In the rows, zero is written as 128.
runs of hidden systems:
run 1, ludu (9 x 22):
[[ 92 119 106 126 137 118  82 110  50 144 148 134  97  69 193 131 125 117
  138 124  99 183]
 [176 160 155 116  94 170 160 200 111 178 111 137 110 141 129 123 100  91
  129 149 151  86]
 [125 123 117 133 137  95 160  97 207  78 129 114 166 202  98 120 147 140
  153 130 137 122]
 [106  74 109 126 149 100  81  88 101 103 112 124 111  54 166 146 140 140
  103 116 106 179]
 [145 146 164 116 117 172 109 191  66 190 136 148 107 124 101 135 108 104
   94 117 130  99]
 [134 179 138 141 131 134 170 109 182 108 168 127 168 199 106 101 115 128
  181 139 140 120]
 [106  80  88 123 141 106 135  80 160  91  91 111 101  79 187 133 139 162
  146 141  99 165]
 [121  96 138 107 119 122  98 192  62 173 112 139  86 114 117 164 143  92
   67 119 137 108]
 [164 188 166 139 117 139 130 128 134 117 187 137 198 185  76 106 110  97
  135 130 160 119]]
run 2, fes (9 x 22):
[[131  97  76 140 156 115 105  88 117 140  48  96 105 165 125 113 152 183
  179  86  81 118]
 [110 140 174 166 157  82 130 154 109 138 141 145  91  73 149 166 137  60
  115 124 199 143]
 [155 121 119  70  76 167 143 188 140 127 176 144 169 173 114 122  99 136
   87 167  97 123]
 [135 127 115 158 139 132  95  39 144 126  96 109 147 164 127  93 149 152
  179  91  97 131]
 [106 116 157 127 188 101 158 126 106 101 111 121  74  45 130 158 118 100
  108 118 176 133]
 [123 123 110  95  92 131 133 230 110 172 169 155 127 176 127 147 118 132
  106 152 102 124]
 [159 152 134 161  87 151 102  57 169 132 130 126 178 167 151  82 139 118
  175 128 110 142]
 [124  97 140 112 187 113 158  75 131  67  72  91  94  64 100 138 123 134
  104 113 157 115]
 [ 90 117 108 111 144  90 115 228  64 170 165 153  97 148 115 172 131 128
  106 119 121 133]]
run 3, Zura (9 x 22):
[[ 93 104  93 167 134  42 140 123 199 102  93 119 136 149 105 155 205 160
  138 122 161 106]
 [109 112 129 109 103 103  64 133  65 111 192 151 165  61 132 148 141 107
   46 146 129 164]
 [168 178 154 119  97 219 119 133  83 186 123 131 130 138 103  84  97 134
  138 118 102  85]
 [113 164 124 183 188  96 180 116 182 111 115 121 114 139 113 125 120 174
  211 106 153 123]
 [ 71  78  90 105 120  79 137 151 144 101 147 138 104  70 178 166 153 143
   93 164 119 165]
 [134 135 139 110  43 165  84 128  83 180 139 139 145 154 132 109 168  71
   87 145 121  97]
 [180 196 148 156 161 133 139  85 112 100 111 106 173 141  71  93 103 135
  175 109 167  98]
 [107  93  92 131 187  95 147 167 146 101 115 130  99  70 129 163 102 221
  135 115 109 152]
 [ 74 103 144 131  72 144 104 177 142 197 175 172  93 134 177 154 162  94
   90 139 106 142]]
run 4, lif (9 x 22):
[[ 70 151 123 117 117 169 143 123  88 162 140 139  72   4 172 127 128 164
  116 148 112 125]
 [ 96 185 102 121  87 128 196 184 141 178 136 132 102 179 131 116 157 124
  176 171 146  70]
 [168 145  95 152 101  76 132  85 182  67 115 114 210 152 117 107 156 149
  158 156 155 125]
 [164  93 131 132 123 133  83 101 108 118  65 119 136  34 103 137 141 166
   67 111 131 106]
 [ 81 171 151 135 147 139 133 195  77 185 175 156 100 111  72 146 129 151
  105 107 139  92]
 [ 92 182 113 133 119 139 173 116 179 110 210 141 160 152 145 102 111 168
  179 161 111 150]
 [130  94  94 131 102 128 138  62 175 110  48 101 106  90 182 113 166 147
  150 145 113 121]
 [136 126 125 126 117  80 112 175  66 149  81 123 109 105  96 157 173  89
   88 131 183  79]
 [160 185 139 126 111 142 116 174 113 125 209 153 207 159  69 116  92 149
  118 136 131 123]]
run 5, Puge (9 x 22):
[[125 107 128 128 134 128  99 147 130 143 162 145 143 188 122 132 115 134
  131 103  93 154]
 [130 139 155 150 135 151 135  71 160 123 128 123 122 112 152 109 120 119
  155 120 129 141]
 [112 100 127  96 156 122 159 127 117 112  94 107  84 122 122 140 132 110
  113 130 138 110]
 [127 119 116 123 127  94 104 162  97 135 157 139 141 177 138 141 131  95
  128 127 124 152]
 [169 140 154 136 108 159 118 100 153 125 137 132 161 132 135 105 106 116
  136 130 123 141]
 [123 106 142 126 168 133 145 106 145 116  84 112  98 117  92 133 129 147
  121 101 134 106]
 [ 91 111 118 125 156  90 118 158  94 135 155 138 101 131 147 155 131 110
  125 123 128 159]
 [140 141 133 115  87 164 125 124 134 140 161 137 150 158 163 104 115  96
  138 152 108 144]
 [153 134 136 134 142 135 152  89 157 109  80 101 134 145  95 112 136 136
  144 118 143  93]]
run 6, fes (9 x 22):
[[133 114 107  80 143 198 128 156  51 177  71 111  70 113  99 118 104 182
  116 105  73  82]
 [107 179 150 205 142 101 160 166 176 178 147 153 102 160 144 138 138 118
  207 116 165 125]
 [139 100 111 101  85 112 147 115 193  62 149 130 172  89 166 133 131 130
   91 189 130 161]
 [115  95 101 100 116 127  77  91  63 144  81 104 122 154  92 117 178 129
   94 103 104  90]
 [129 198 168 157 171 127 137 143  77 144 166 138 125 121 100 125  99  99
  157 107 172 123]
 [157 119 120 126 118 152 153 170 185 118 143 146 144 101 148 135  79 190
  136 150  99 151]
 [ 89  83 116 144 104 118 104  88 166 149  98 126 104 139 148 132 191 130
  120 113 106 126]
 [ 99 158 139 100 134 113 149 111  76 110 153 117 119 129 116 121 144  63
  112 150 168 114]
 [181 153 102 114 127 135 128 172  93 123 126 126 160 142 115 116  86 162
  148 138 117 123]]
run 7, Zura (9 x 22):
[[113 100  87  52 119 109 129 147  57 105 112 102 129 151  86 132 152 123
   71 145 119  90]
 [193 154 130 166 113 117  66 178  85 168 144 150 175 163 127 126 104 121
  152 105 125 145]
 [155 138 179 158 150 171 160 107 209 111 120 135 126  75 125 125  86 159
  138 119 140 134]
 [ 34  89 107 104 154 121 148  99 148 122 140 119  79 141 112 140 166 157
  113 114  97 125]
 [115 143 111 112 102 105 103 142  51 149 160 132 122 148 177 126 140  56
  134 153 130 154]
 [216 156 138 124 100 154 149 134 137 120  79 111 161 131 121 102 102 116
  143 151 155  98]
 [123  95 121 155 171  92 120 122 177 102 105 124 140 126  72 149 143 196
  120  88 128 122]
 [ 71 104 143 122 136 129  93 146  98 151 196 161 105  93 151 153 123 117
   90 119 101 176]
 [137 171 144 107  88 195 157 115 115 164 138 125 116 161 154  87 113  84
  152 153 117 108]]
run 8, Puge (9 x 22):
[[153  89 134 137 116  63  71 145 126  97 148 140 182 131 116 163 151  91
   73 129 157 156]
 [142 132 173 128 122 193  75  96  98 148 165 142 152 124  99 107 104 125
   92  93  94 138]
 [108 148 141 138 188 165 176 115 139 142 110 117  74 130 110 114  92 171
  181  99 114 113]
 [ 94  99  91 120 144  74 164 154 149 110 121 125  86 119 189 156 139 122
  153 159 134 158]
 [135 112 126 109  58 121  98 122 124 136 145 134 158 161 153 124 167  61
   92 157 131 129]
 [172 162 162 130 139 154 116  92 108 119 122 114 170 154  55 101 118 121
  122 103 149  92]
 [141 109 124 137 201 113 127 148 114 111 105 124 105  85 113 147  83 183
  142  93 120 146]
 [ 87  88 124 132 108 133 118 166 153 171 155 159  87 123 193 153 134 121
  126 135  95 167]
 [ 98 162 142 117  88 153 157  79 161 127 159 124 141 174 124  95 159  83
  136 154 138 101]]
run 9, kig (9 x 22):
[[120 145 164 133 147 160 137 115 163 108 177 142 161 106  64 125 106 176
  100 110 124 121]
 [ 58 106  97 105 158 129 147 113 121 123 135 120  84 112 136 131 136 178
  133 123  87 135]
 [106 157 110 137 106 115 149 141 102 160 123 129  92 114 189 124 147  88
  167 160 145 126]
 [180 147 129 116  81 129 140 132 143 112 115 120 176 156 117 111 138  98
  120 163 157  99]
 [152  99 123 142 143 107  86 112 133 107 102 123 160 119  77 135 141 172
  102  94 125 119]
 [ 98 135 144 145 163 134 116 154  97 152 155 148  99  72 124 147 107 155
  121 102 122 145]
 [ 96 158 121 104 109 163 173 148 138 145 176 137 116 152 150 108 115 130
  153 158 107 126]
 [127 120 103 128 107 109 144  75 166 104  93 104 139 151 145 109 164 122
  151 147 130 119]
 [152 108 135 135 133  92 105 135  95 122  83 119 121  82 122 149 147 104
   98 122 164 116]]
run 10, lif (9 x 22):
[[142 167  83 148 116  83 106  86  58 127  70  97 144 119 125 104 175 121
  170 132 159  91]
 [202 158 141 141 129 122 137 200 115 122 114 139 161  69 103 144  83 155
  113 142 171 110]
 [105 114 144 141 126 153 126 149 198 140 164 155 146 146  71 136 132 201
  100 103  97 115]
 [ 44 137 122 143 135 118 123  50 132 117 164 127 112  81 145 118 171 142
  134 125 120 143]
 [122 159  97  91 101 137 166 145  71 139 103 113  96  90 167 116 131 106
  143 177 138 104]
 [182 157 112 147 100 113 135 181 146 147 106 132 164 187 107 123 131 142
  158 139 145  94]
 [148 112 148 161 140 111 105  88 185  86 129 130 176 100  90 131 135 162
  103 108 139 137]
 [ 78 107 133 105 143 147 115 114  89 135 134 127  91  60 115 136 136 154
   82 113 108 122]
 [ 91 182 112 128 118 132 151 173  89 174 174 143 107 144 142 122 130 125
  164 144 124 117]]
run 11, ludu (9 x 22):
[[129 109 161 135 129 174 133 134 160 151 139 145 100 103 165 130  94 126
  129 121 105 157]
 [ 90 113 134  91 129 150 160 123 137 139 135 120  90 177 128 123 136  97
  121 132 114 113]
 [136 122 113 102 139  97 129 115  96  96 132 111 137 155 147 123 121  82
  135 143 137 151]
 [186 100 137 127 127 135 110 143 131 126  96 127 139 125 137 133 100 123
  117 122 126 140]
 [118 104 162 141 150 143 121 125 161 140 135 138 115 149  99 139 125 131
  113  95 121 130]
 [ 90 130 139 112 147 137 136 108 113 119 171 130 113 123 140 123 116 113
  127 129 114 152]
 [145 132 115 104 112 146 137 139 103 139 117 121 116 141 160 113 111 105
  145 147 113 131]
 [151 112 133 133 132 112 139 138 150 124  97 120 124 161 125 135 132 107
  134 125 142 120]
 [125  99 141 123 145 110 116 116 138 101 141 129 139 116 114 143 125 128
   99 117 129 147]]
run 12, kig (9 x 22):
[[ 96 148 100 155 113  95 149 127 146 147  82 120 110  91 108 132 190 173
  138 136 157  68]
 [116 173 106 131 100  84 131 163  92 117 162 139 161  70 114 140 150 142
  107 169 166 110]
 [147 168  95 121  77 158 117 131 112 137 140 133 177 109 116  98 128 196
  138 151  99 102]
 [109 151 124 162 142 126 156 104 169 128  98 120 116  92 100 121 152 191
  151 116 140  88]
 [ 87 135 106 119 128  92 154 167 115 120 143 133 110  73 125 156 150 142
  105 159 151 116]
 [126 168  94 124  62 135 111 143  93 153 156 140 165 127 144 108 150 142
  136 163 112 116]
 [151 164 128 152 120 143 140  78 154 114  95 111 156 111  97  97 140 165
  154 125 140  92]
 [111 109 117 125 162  93 151 160 131 111 104 125 102  80  99 160 137 166
  105 124 150 108]
 [100 153 105 132  90 118 107 180  91 167 186 160 138 109 150 137 140 142
  121 152 112 141]]

runs to name:
run 13 (2 x 22):
[[121 102 128  98  89 173 118 176  91 183 120 144  76  87 184 139 117 115
   99 146  92 135]
 [113 172 138 138 102 143 166 145 177 155 162 139 146 213  96 107 147 125
  161 135 137  89]]
 | Puge
run 14 (2 x 22):
[[156 138 111 169 153 105  98  94 110 131  87 114 138 142 129 113 132 148
  184  96 122 133]
 [144 108 155 134 149 114 142 168 137 118 118 138 107  66 136 162 103 118
   97 132 162 140]]
 | lif
run 15 (2 x 22):
[[ 97 142 127 117 112 115 154 151 148 126 194 145 136 178 149 129 129  93
  137 156 132 149]
 [155 111 114 107  89 139 127  77 140 103  96 108 145 121 168 104 139 100
  127 159 119 135]]
 | ludu
run 16 (2 x 22):
[[120 149 134  95  48 157  96 158  84 160 200 157 162 121 151 119 138  86
   77 174 115 135]
 [158 178 150 145 129 188 148  59 146 142 104 107 138 183 103  72 114 128
  191 106 119  94]]
 | lif
run 17 (2 x 22):
[[136 187 136 120  63 159  93  69  80 108 194 137 200  76 150  83 126 103
  113 169 130 147]
 [159 144 128 117 151 185 159 104 122 133  51  98 105  93  72 102 112 200
  138 105 118  59]]
 | fes
run 18 (2 x 22):
[[193 124  99 116 101 120  67 120  44 128  97 114 159 119 162 109 112 106
  135 134 115 152]
 [190 146 180 166 145 170 132 151 159 160 101 139 130 138  89 124  89 145
  148  93 141 102]]
 | kig
run 19 (2 x 22):
[[150  93 115  90 124 129 134 141 156  89 146 127 160 162 119 130 102 143
  107 142 100 150]
 [112  95 132 157 129 129  83  96 134 157 103 132 107 117 150 130 151 134
  132  95 106 146]]
 | kig
run 20 (2 x 22):
[[139 129 121 137 108 111  65 120  76 124 167 146 162  72 173 131 119 113
  114 139 119 185]
 [157 152 158 119 114 213 141 115 125 167 106 122 116 143 107  92  98 135
  137 117 106  89]]
 | kig
run 21 (2 x 22):
[[141 162 123 147  93 143 160  32 199  78 102 107 170  66 140  86 149 162
  152 166 145 111]
 [ 81 104  92 106 161  73 134 137  84 108  83 105  92  68  73 159 178 168
   80 121 152  79]]
 | fes
run 22 (2 x 22):
[[117  64 138  96 153 138 150 116 177 107 117 116  96 172 137 141 114 108
  111 119 103 148]
 [110  99 116 104 152 100 114 119  84 122 129 116 104 178 156 132 129  70
  138 121 119 157]]
 | fes
run 23 (2 x 22):
[[ 85 138 107 143  99 129 131 142 181 122 203 165 153  60 164 138 126 201
  123 162  97 171]
 [ 82 139 122 124  65 170 148  73 157 167  99 119  93 113 155  99 192 121
  128 152 118  80]]
 | lif
run 24 (2 x 22):
[[135  87 138 123 122 151  81  76 123 132 112 123 130 125 129 120 136 126
  104  99  93 143]
 [ 98 137 155 118 175 143 158 122 102 138 130 118  80 136 112 128 115  98
  135 109 142 115]]
 | fes
run 25 (2 x 22):
[[117 107  94  98 134  95 141 105 111 100 108 103 118 169 147 126 146  96
  142 144 127 135]
 [173 125 130 128 135 104 101 148  72 128 109 123 140 128 129 135 114  89
  123 125 149 137]]
 | fes
run 26 (2 x 22):
[[117 132 141  98 107 154 137 133 102 152 158 134 105 161 178 117 114  56
  134 153 117 148]
 [181 133 120 118 123 129 154  98 145 102  75  98 142 171 126 103 125 103
  161 141 145 107]]
 | Zura
run 27 (2 x 22):
[[127  97 127 121 154 150 158 172 163 148  95 129  81 126 119 145 105 174
  131 115 107 116]
 [ 86 116 122 147 110  90 123 132 154 142 158 142 122 160 163 142 165  99
  142 134 131 150]]
 | fes
run 28 (2 x 22):
[[106 126 156 139 136 132  95 169 105 173 185 161 122 168 115 145 121 102
  112  97 116 147]
 [141 143 142 116 116 181 152  91 162 122 151 128 138 141 160  95  90 121
  157 143 101 151]]
 | fes
run 29 (2 x 22):
[[ 70 152  96 137  86 160 139 123 122 205  91 126  78 123 118 109 195 180
  146 125 101  54]
 [106 208 104 143 119  70 175 169 103 114 162 133 145  91 127 134 145 128
  154 179 194 107]]
 | Puge
run 30 (2 x 22):
[[154 140 177 165 180  98 119 121 132 106 162 139 142 132 133 143  92  72
  143 104 174 177]
 [134  84 124  66 136 177 165 131 154 102 118 117 109 124 133 124  85 152
  101 142  84 133]]
 | Zura
run 31 (2 x 22):
[[140 139 155 137 120 183  95 144 150 140 190 161 180 103  71 122  97 212
   89 103  85 131]
 [ 55 162 129 166 126 164 133  71 142 182 151 135  85 141 162  98 157 145
  193 110  95 128]]
 | ludu
run 32 (2 x 22):
[[116 150  98 168 128 115 122 203 132 204 106 143 112 180  81 139 160 205
  171  92 114  74]
 [103 166 151 185  98 100 126  91 189 106 194 157 172  72 170 128 153 118
  141 156 164 167]]
 | fes
run 33 (2 x 22):
[[ 93 108 107  66 136 104 131 115  82  82 178 117 135 141 144 130 123  84
   97 156 115 166]
 [206 123 130 126  95 153  87 133  90 147  91 123 149 148 157 107  99  92
  138 128 114 138]]
 | ludu
run 34 (2 x 22):
[[130 134 178 136 158  95 164 167 154  90 157 143 128  64 102 169 111  95
   76 143 203 128]
 [ 97  92  94  75 115 146  87 126 101 120 181 134 157 164 106 121 125 170
   87 121  54 150]]
 | Puge
